128 stands for zero in the data rows.
Here are some points:
[130 157 103 221  59 126 153 117]
[130 151  73 112 141 147 130 114]
[188 187 100 118 101 195 124 100]
[118 132 165 111 115 125 121 124]
[137 166 147 130 143 157 142 158]
[160 133 183 151 115  89 134 170]
[ 79 106 157  91  94 108 111 143]
[105  89 100  73 118 173  97 145]
[128 147 135 144 115 125 137 135]
[101  86  95 131 118 128 175 132]
[ 83  84 104 167 118  91 186 163]
[128 195 120 182 155 153 125  68]
[ 95 105 108  77 126 184 116 153]
[173 164  85 109 105 202 109 103]
[137 169 112 138 132 155 145 131]
[161  72 150  71 116 173  38 147]
[117 109 135  88  98 116  73 112]
[123  90 167 138 105  74 126 153]
[178 139  87  95  81 203 102  98]
[119  88 173 126  92  94 133 173]
[180 163 143 116 168 108 109  42]
[117 139 142 120  84 111 135 162]
[ 71  47  84 178 189 126 205 102]
[105 161 127 140  83 123 158 148]
16 more points follow, each with its number after it:
[121  82 160 124 110  78 120 179] 0
[163 132  70  93  74 211  88  91] 1
[ 88  54  72 156 153 108 228 121] 2
[103  89  96 162 200 146 174 101] 3
[106  99 157 112  76 112 107 140] 4
[140 139 138  99 161 123 124 201] 5
[125 149 146 161 105 133 157 162] 6
[117 140 113 137 138 135 110 171] 7
[107 116 120 187 130 119 167 112] 8
[132 128  84 143 146 132 132 135] 9
[149 157 129 148 130 134 124 124] 10
[124 157 115 148 148 152 156 152] 11
[107 145 135 103 119 113 125 122] 12
[ 86  28  89 150 175 110 212 164] 13
[142 126 187 164 105  90 131 171] 14
[131 139  58 116 139 139 129 136] 15
Which two of these numbered points are nearest to each point below, ignoring the 2 directions in which the first points spread most? Their numbers follow each, nearest first.
[122 159 119  97 147 139 131  92] > 12 8
[ 65  23  87 173 169 116 239  98] > 2 13
[128 161 108 167 129 143 125 165] > 7 11
[101 117 136  68 105 107  80 120] > 12 4
[134 160 102 172 149 152 130  61] > 8 10
[ 97 110 176 116  90 115 106 147] > 4 10
[134 168 110 163 134 125 157 131] > 10 0
[131 112  86 146 146 127 145 121] > 9 15
[108 116 135 112 149 174 147 149] > 11 8
[121 150  87 154 126 142 129 127] > 9 7
[ 83  88 191 124  63 113 131 194] > 6 4
[154  77 163  79 121 182  28 130] > 8 10
[123 170 114 160 128 144 124  97] > 8 10
[125 142 132 107 146 138 126 158] > 11 7
